In the rows, zero is written as 128.
These are runs of 7 systems, one row a step. Runs of the same system follow the same rule from any start.
Buk, seq 1:
[[151 107 130 131 109 137  70 162 137 148 180 117  90 135 120 110 119 100
  103 127]
 [ 87 135 134 144 115 165 134 142 113 136  99 125 102 116  88 158 126 141
  109  79]
 [115 118 114 147 118 118 113 137 111 130 105 132 200 126 127 113 139 125
  170 107]
 [150 113 106 137 104 114 118 142 118 121 166 112 124 133 160  85 145 148
   93 118]
 [134 160 129 126 122 135 126 130  85 108 106 107 107 164 111 148 100 136
  100 119]
 [116 118 114 117 128 142  67 117 118 126 118 155 166 123 108 118 115 120
  131 128]
 [109 113 130 150 102 148 135 120 117 137 173 131 119 100 144 105 117 126
  100 105]
 [130 131 137 158 117 129 127 156  98 121 119  97 131 153 112 141 111 110
  142 110]
 [127 112 106 119 129 126  79 148 138 129 115 132 138 131 108 108 154 143
  121 106]]
poge, seq 2 (9 x 20):
[[125 171 119 123 109 116 184  69 103 124 157 143 130  91 194 105 114 148
   87 149]
 [132 112 148 114 136 139 116 107 147 150 206 165 105  84 138 121 101  78
  125 180]
 [113 138 152 126 147 147 136 124 176 133  94 138 103  80  79 171 127 107
  170 107]
 [121 158 114 159  96 111 124 147  81 151  93 125 171 117 130 145 137 103
  178 116]
 [140  87  99 122 123 112 103 178 121 169 145 136 129 144 141 124 183 145
  117 142]
 [152 135 116  87 152 126 161 131 130  96 114 121 111 137  94 143 145 179
  118 151]
 [139 143 122 123 105 136 115 103 110  79 144 128 172 103 125  86 108 130
  143 122]
 [119 118 113 138 113 137 129 113 162 164 147 149 118  85 166 112 141 130
  106 104]
 [131 138 136 122 150 127 168 112 122 148 131 144 119 118 132 172 119 119
  135 173]]
gano, seq 3, 9 rows:
[[105 135 168 120 154 130 158 129 146 108 144 136  92  89  95 128 144 117
  159 151]
 [124 125 133 139 121 131 140 172 127 143 130 117 112 101  85 157 161 125
  172 121]
 [151  98 101 134 130 122 157 167 110 153 132 120 151 132 124 159 152 149
  143 141]
 [170  88 103 112 140 118 130 147 155 130 153 124 140 138 140 119 145 155
  119 150]
 [170 128 112 102 145 127 119 127 174 132 118 124 100 122 125 143 135 146
  111 127]
 [133 142 122 118 146 128 143 110 156 156 114 146 117  95 141 158 128 119
  134 149]
 [106 104 141 134 139 127 157 133 141 148 159 151 112  98 136 125 147 129
  127 144]
 [130 116 147 125 147 128 158 149 139 114 140 111  93 126 101 139 143 141
  137 130]
 [153 130 123 122 139 120 124 154 145 132 112 122 133 120 104 149 148 127
  166 138]]
Zuzo, seq 4:
[[ 84 137 180 128 164 134  70 113 155  80  95 135 113 139  86  92 117  91
  141 114]
 [119 187 136 163  76 118 102 142 109 162 129 108  76  95 155 117 138  92
  120  94]
 [132  88  92 142 114 134 144 161  79 188 154 128 143 157 145 167 125 142
   90 136]
 [ 94  98 135  99 168 153 126 120 117  90 126 152 137 151  74 127 127 167
  109 140]
 [133 186 131 115  96 132  87 111 123  79 127 121 111  87 102  93 122 120
  146 117]
 [160 121  95 150  81 138 101 129 129 178 157 129 138 108 173 127 104  98
  115 109]
 [120  76 122 143 155 154 143 126 128 138 115 124 145 177 133 150  99 148
   83 106]
 [117 148 154 116 152 121  97 135 118  76 107 117 101 160  75 113 136 131
  132 133]
 [127 171 124 128  93 122  72 129 117 158 142 144  99  78 131 116 142  95
  136 133]]
Zuzo, seq 5, 9 rows:
[[ 97  58 112 145 149 144 156 129 100 141 123 143 188 175 136 140 118 156
  101 121]
 [115 134 155 102 154 126 112 123 141  53 124 116  94 145  84  81 144 157
  113 127]
 [170 200 108 111  85 113  68 129 132 140 128 123  94  82 129 125 136 102
  141 129]
 [129 101  95 156 111 148 134 114 110 198 138 151 173 124 176 162  88 106
  108 126]
 [ 96  74 161 137 173 150 171 127 125  86 132 113 127 186 107 125 101 152
   93 119]
 [144 169 151 104 130 120  83 154 141  79 121 102  68 118  63 104 157 125
  151 128]
 [139 163  89 136  77 126  74 129 118 198 126 156 142  69 152 143 143  93
  147 121]
 [ 98  73 116 161 135 145 177 110  94 153 138 141 185 159 173 136  93 148
   85 112]
 [134 106 158 104 172 130 141 143 137  46 145  99  87 177  76  96 127 165
  104 134]]
Buk, seq 6 (9 x 20):
[[122 110 153  86 147 152 113 158 152 106 190 138  52  94  51 134 147 130
  131 159]
 [119 152 144 131 126 165 174 108 169  98  92 115 119  59  79 160 111 131
  171  76]
 [190  80  96 151 130 114 151 133 181 154 119 119 201 122 178 129 126 125
  166 114]
 [146  93 129 129 163 100 170 145 148 133 143 109  90 186 174 109 154 164
   68 147]
 [104 201 160 106 167 106 109 104 119 101  59 133  93 158 112 138 125 121
  123 151]
 [135 156 108  99 118 129  76  94 142 164 139 178 141  61 144 128 128  94
  145 161]
 [128  97 127 141 115 148 204 140 114 165 198 133 101  93 143 159 117 131
  115 146]
 [138 106 164 131 169 119 151 178 138  87 116  97 115 164  71 141 141 129
  175 140]
 [147 153 112 102 140 120  94 109 199 106  89 135 115  86 122  95 163 156
  132 100]]
Pamoz, seq 7, 9 rows:
[[127 109 121 139 133 124 203 176 118 149 128 110 120 113 106 171 175 164
  158 122]
 [151 144  94 119 112 121 120 129  92  95 106 122 206 124 108 121 134 151
  176 128]
 [136 118 107 128 115  92  75 141 129 168 150 149 150 119 175  86 175 118
  129 151]
 [158  82 108 138 127 132 192 130 153 157 176 128 131 110 177 133 125 146
  105 133]
 [162 106 122  93 158 135 136 121 168  79 124 131 150 115  92 127 127 154
  165 144]
 [109 148 131 134 139 102 106 119 158 153  87 156 143  82 144 114 172 115
  165 127]
 [136 122 130 152 128 106 180 122  98 155 150 131 148 132 184 136 118 114
  138 166]
 [147  88 128 110 153 117 150 169 128  99 163 117 125 139  91 121 161 165
  145 161]
 [137 136  97 131 109 129 130 138 150 132  97 126 151  80 117 125 168 161
  157  84]]
fifen, seq 8 (9 x 20):
[[117 115  99 123 110 113  87 146  96 195 165 180 175  83 148 127 167 100
  160 178]
 [144  97 124 115 144 129 220  98 152  89 180 126 132  97 153  95 134 179
  114 143]
 [197 139 120 132 102 136  90 148 121  62 114  76 152 157  92 119  82 114
  155  99]
 [125  90 117 148 141 108  64 162 186 196 110 142 118 130 153 116 179 111
  121 102]
 [112 131 131 139 157 137 210  90 125 145 102 128 123 140 164 175  95 146
   86 128]
 [148 171 154 112 131 108 104 148  83 100 142 116 105 151  91 135 110  92
  160 189]
 [100 140 122 111 124 121  93 133 169 126 119 145  96  72 109  87 196 161
  121 101]
 [123 133  94 153  98 158 158  96 103 144 103 137 190 101 147 160  83 133
  128  84]
 [167  88 139 135 143 103 136 166 115 147 192 125 134 148 150 129 121  89
  153 193]]
Viv, seq 9 (9 x 20):
[[173 110 113 148  96 147  97 169 102 104 143  77 134 176  97 136  86 123
  117  94]
 [108  46 129 137 153 137 165 132 134 146 187 147 144 144 155 108 129 147
   88 142]
 [ 92 178 130 134 124 111 107  80  97 130  94 144 134 147 178  99 114 120
   78 128]
 [149 135 132 124 118 128  55 159  97 125 147 118 125 165  99 127 107  84
  139 151]
 [156  86 101 136 109 145 155 145 132 181 189 134 108 114 161 148 116 131
   86 133]
 [ 91 153 119 129 115 146 149  90  82 100 117 133 140 139 131 117  97 160
   73 103]
 [ 92 112 152 132 144 129  48 148 118 124 133 145 119 150 101  91 138 101
  125 129]
 [172 110 102 154 101 121 108 148 141 188 140 116 118 141 179 136 121 102
   96 117]
 [144 120 112 131 115 151 162 113  77  92 155 115 169 151 130 127  72 145
  110 128]]
fifen, seq 10, 9 rows:
[[ 83 155 104 112  90 180 133  75  51 151 157 188 179  50 109 161  74 114
  140 147]
 [136  55 147 123 122 136 155 150 120 103 247 149 156  87 108  89 135 123
  174 175]
 [144  87 126 153 115 140 148 157 159  55 138  73 132 137  99  71 140 181
  125  43]
 [138 108  97 180 107 131  65 160 112 167  76  99 170 191 154 132 105 104
  102  65]
 [108  94 138 129 172 106 141 125 131 197 146 160  95 181 189 143 134 109
   60 182]
 [117 178 161  78 163 134 152  87 107  54 123 127  74 144  88 129  91 148
   93 167]
 [ 97 163 133 123  98 149  31 125 117 110 114 148 135  83  71  99 125  98
  159 100]
 [ 78  80 114 162 108 153 156 121 137 190 159 165 155  63 165 123 139 123
  117  89]
 [153  90 137 146 131 139 211 143  84 102 184 100 144 162 127 150  82 136
  125 157]]
poge, seq 11, 9 rows:
[[124 138 174 126 128 127 100 132 136 105 182 122  55 120 113  90 114  92
  110 143]
 [146 180 130 129 120 151  93 106 162 128  76 114  87 112 119 154  89 104
  114  86]
 [147 113 119 163 129 109 117 127 127 160  97 122 180 170 180 135  98  91
  137 126]
 [131  65 149 155 154 122 155 180 141 134 156 104 108 169 121 127 148 133
  121 126]
 [122 154 134 120 121 154 140 132  90  80 118  98  98 144  70 147 102 156
  107 104]
 [107 142 112 135 108 137  67  99 104 126 112 143 163 140 151  91  99 120
   92 105]
 [122 106 146 137 168 109 143 117 171 155 125 139 102 152 184 109 143 121
   88 143]
 [148 153 166 131 140 126 168 133 123  88 149  90  83 138 108 140  94 106
  141 150]
 [137 130 122 146  89 164  74 136 126 120 129 107 136 111 104 120  89 100
  128  72]]
Viv, seq 12:
[[134  92 112 124 177 107 150 162 129 157  83 112 113 213 134 166 157 174
   83 138]
 [106 109 108 144 132 125 120 112  92 165 111 169 222 123 153 141 113 105
  163 152]
 [154 154 133 125  86 131 110 100 131  98 191 131 118  69 143  76 105 103
  133 135]
 [149 147 132  93 144 135 122 130 143 104 127 108  52 158 100 137 127 156
   67 131]
 [ 99  94 119 137 152 144 114 146 115 175  88 145 145 159 109 185 124 122
  123 124]
 [116 117 122 172  88 138 135 125 116 147 156 131 175  82 157 106 111 101
  155 101]
 [140 145 142 123 116 121 137 124 126  72 156 101 100 131 135  71 129 149
  105 122]
 [127 121 128 106 170 110 102 146 137 138 102 135 100 178 115 140 151 137
   96 155]
 [142 120 100 143 114 135 112 132 118 185 118 145 170 119 145 170 108  98
  142 134]]
gano, seq 13:
[[123  47 125 170  85 145 139 171 116 106 228 109 173  98 138  51 146 136
  148  89]
 [213 146 120 134 118 123 135 174 126  92 112  38  72 207 115 145  93 141
   92 102]
 [166 141  98 106 148 116  50 100 137 161  71 162 194 153 146 153  96  82
  161 172]
 [ 69  89 106 146 121 142 115 104 153 183 129 167 133  94 179  91 160 149
   63  73]
 [118 170 165 112 155 121 209  91 109  56 141 105  72 147 135 112 110 160
   84 150]
 [137 162 158 112 128 135  55 127 136  99 139 142 120  91  68 121 109  71
  196 152]
 [ 92 122 100 177  83 155 125 166  99 194  96 116 134 106 119 175 137 124
  127  54]
 [134  95 126 141 140 105 207 121  72 112 155 120 180 178 181 117 111 154
  111 164]
 [167  99 136 107 138 120  46 140 169  79 161 116 111 148 108  57 132 124
  122 138]]
Pamoz, seq 14 (9 x 20):
[[ 77 194 161 134 116 130 151  62  73 110 146 149 115 104 163 109  78 100
  104 148]
 [138 134 176 138 127 121 127 171 114  98 193  93  49 146  91 110 122  96
  128 149]
 [133 131 112 146  99 166 123 175 134 149 100 100 102 107  71 186 127 137
  138  62]
 [120 143 111 140 108 149  72 102  87 127  91 140 193 154 127 132  72 101
  124 108]
 [ 95  96 145 144 147 114  82 131 124 141 156 137 102 177 164  73 134 117
   66 134]
 [142 118 128 130 132 151 185 128 155 109 132  94  69 129 123 145 109 170
   76  88]
 [148 188 123  87 127 147  89  95 127  83  88 128 122 114  76 146  88 128
  140 128]
 [ 75 161 152 143 115 123  79 119 101 177 127 160  99 104 143 123 135  75
  114 137]
 [122  98 156 171 121 148 183 145 100 131 177 100 105 154 141 136  83 115
  101 113]]

Which system made each of these runs?
seq 15, 2 rows:
[[128 124 128 129 129 146  99 131 170  84  89 108 143 113  83 112 127 144
  152  71]
 [123 154 100 156  94 117 152 114 101 150 105 121 154 122 181 123 128 142
  106  99]]
	poge
seq 16, 2 rows:
[[186  85 173 140 182 130 190 107 193 122 168 105  96 165 162 152  50  81
  122 167]
 [124 103 178 127 206 114 102 132 231 154  85 139  68 151 119 148 148  92
  134 141]]
	Buk
seq 17 (2 x 20):
[[ 80 157 187 133 177 105 170  80 134 118 117 170 149  97 144 122 130  88
  185 190]
 [ 73 105 157 149 110 132 109 187 123 144 172 129  80  85  89  91 192 126
  142 103]]
	gano
seq 18:
[[165  30  92 131 112 157  63 163 159 146 203 155 205  97 104 106 124 104
  173 136]
 [129  39 119 172 154 135 130 121 225 165 108 142 186 117 178 102 149 120
  145  72]]
	Pamoz
seq 19, 2 rows:
[[184  83 103 133 131 130  78 135 158 163 145 140 177 138 155 137 103  90
  145 147]
 [162 131 125 127 116 155 176  77 133 107 172 120 129 104 163 129  60 125
   97 131]]
	Viv
seq 20 (2 x 20):
[[105 103 141 139 148 163 194  81 160 116 123 146 153  94 126 147  87 132
  133 106]
 [136 122 172 169 126  96 155 145 160 119 154 103 105 104 160  92 142  95
  167 125]]
	gano
seq 21, 2 rows:
[[171 113  82  88 107 128 118 161 100  86 163 115 154 123  85 105 164 185
  142 140]
 [130 133  81  89 115 148 131  82 139 108 127 153 149  80 127 104 142 190
   96 106]]
	poge
seq 22 (2 x 20):
[[136 116 106 158  81 119 100 170  90 149 157 110 144 122 137 100 155 130
  129 102]
 [141  92  93 126 129 128 145 123 119 142 139 130 149 153 164 120 134 172
   79 128]]
	fifen
seq 23, 2 rows:
[[141  87  92  82 121 147 173 170 116 115 187 124  76 107  81 127 195 229
   77 132]
 [179 165  65  58 106 144  74 108 118  82  96 144 186  87  66 135 128 174
  167 139]]
	Zuzo
seq 24:
[[164 152  97  99 104 151 123  99 164  38 115  92 124  96  98  75 123 199
  100  48]
 [175 214 108 100  97 117  38  77 165 157  98 150 101  80 165 128 102  72
  128 146]]
	Pamoz
seq 25, 2 rows:
[[127  68 124 138 131 160 111 185 133 133 148 119 133 123  59 152 137 132
  153 103]
 [107 111 130 145 129 136 146 135 155  93 101 109 143 113 112  93 157 173
  132  58]]
	Buk
seq 26:
[[184 174 122  65 141 106 136  80 158  93 151 150 103  85 139 114 125 136
  138 199]
 [182 152 115 101 117 152 106 107 189  88 115 123 130  59  87 131 109 128
  175  97]]
	fifen
seq 27, 2 rows:
[[ 93 111 117 145 122 100 185 154  71 175 161 140 120 133 174 123 188 163
  103 151]
 [183 112 101 107 109 138 177 138 118  64 175  90 149 114 109 106 128 184
  137 128]]
	Pamoz
seq 28:
[[124 197 177 123 147 134 120  77 158  89  94 115  70 123 123 136  75  87
  127 125]
 [153 141 142 185 100 122  80 133 141 148 117 106 144 140 168 112  81  52
  149  92]]
	poge
seq 29 (2 x 20):
[[150 114 136 141 133  86 170 197 139 115 136  87 115 121 113 112 214 159
  182 127]
 [165 173  86 139 100 100 136 136 119 120  62  85 147 142 160 117 161 175
  116  83]]
	fifen
seq 30:
[[124 129  86 156  72 102 112 102  93 163 149 141 192 114 233  56 141 144
   81 106]
 [135 143 133 147 102 119 130 162  20 129 169  91  98 214 141 138  88 115
   73 161]]
	Buk
seq 31, 2 rows:
[[ 78 106 138 193  98 144  94 155 107 178 126 129 154 117 134 123 120  81
  145  79]
 [160 109 123 164  94 110 144 149 115 105 176  83 143 138 171  73 124 131
  118 102]]
	Viv
seq 32, 2 rows:
[[177  81  96 103 160 127 142 150 125 101 121 107 148 202 119 142 120 177
   98 142]
 [122 156 150  88 167 125  65 104 170  96  98 159 115 117  89 112 131 109
  149 152]]
	Zuzo
seq 33:
[[109 136 146 124 143 158 189  75 133 102 146 140 113 108 134 138  80 131
  101 134]
 [176 134 150 134 118 134 148 156 131  83 157  85 107 123  92 133 103 113
  163 126]]
	Zuzo
seq 34 (2 x 20):
[[102 127 119 136 138 101  90 135 142 136  77 129 149 147 145  88 170 139
  119 106]
 [149 147 106 126 119 112 165 107 117 143 129 126 119 135 184 129 124 146
   85 137]]
	Pamoz
seq 35, 2 rows:
[[181 130  92  46 139 132  54 161 100 124 163 141  76 168  64 161 131 146
   92 210]
 [153  99  73  92 129 190 112  96 186 138  89 157 176  74  79 182  95 155
  139  77]]
	gano
seq 36:
[[158 172 120 136  99 136 119 143  83 153 111 103  99 148 119 194  84  99
  115 128]
 [111 119 119  94 155 107 115 152 127 158 134 165 108 120 112 140 188 147
  134 180]]
	fifen
seq 37, 2 rows:
[[127 246 148 101 111 124  79  61 133 130 104 159  82  63 141 138  80  59
  139 160]
 [129 111 139 196  85 157 189 125  86 185 192 116 133 113 188 166  51  71
  121 124]]
	Zuzo
seq 38:
[[107 113 179 149 163 134 121 122 168  95 117 118 108 150 117 102 108 109
  126 111]
 [ 93 148 150 154 111 147 106 142 113 144 108 115  89 130 110 138 114 103
  114  85]]
	fifen
seq 39:
[[ 78 145 161 161 114 153 179  84 141 133 151 147 140  33 140 124 104  91
  165 101]
 [105 115 178 181 113 120 173 170  99 128 180  94  87 135 133 113 125  97
  138 120]]
	gano
seq 40, 2 rows:
[[132  50  79 132 139 107 161 149 134 180 152 141 161 150 188 116 178 177
   80 131]
 [ 93 172 178 128 161  96 168 127  74  65 109 103  97 195 126 102 129 148
  107 158]]
	Buk
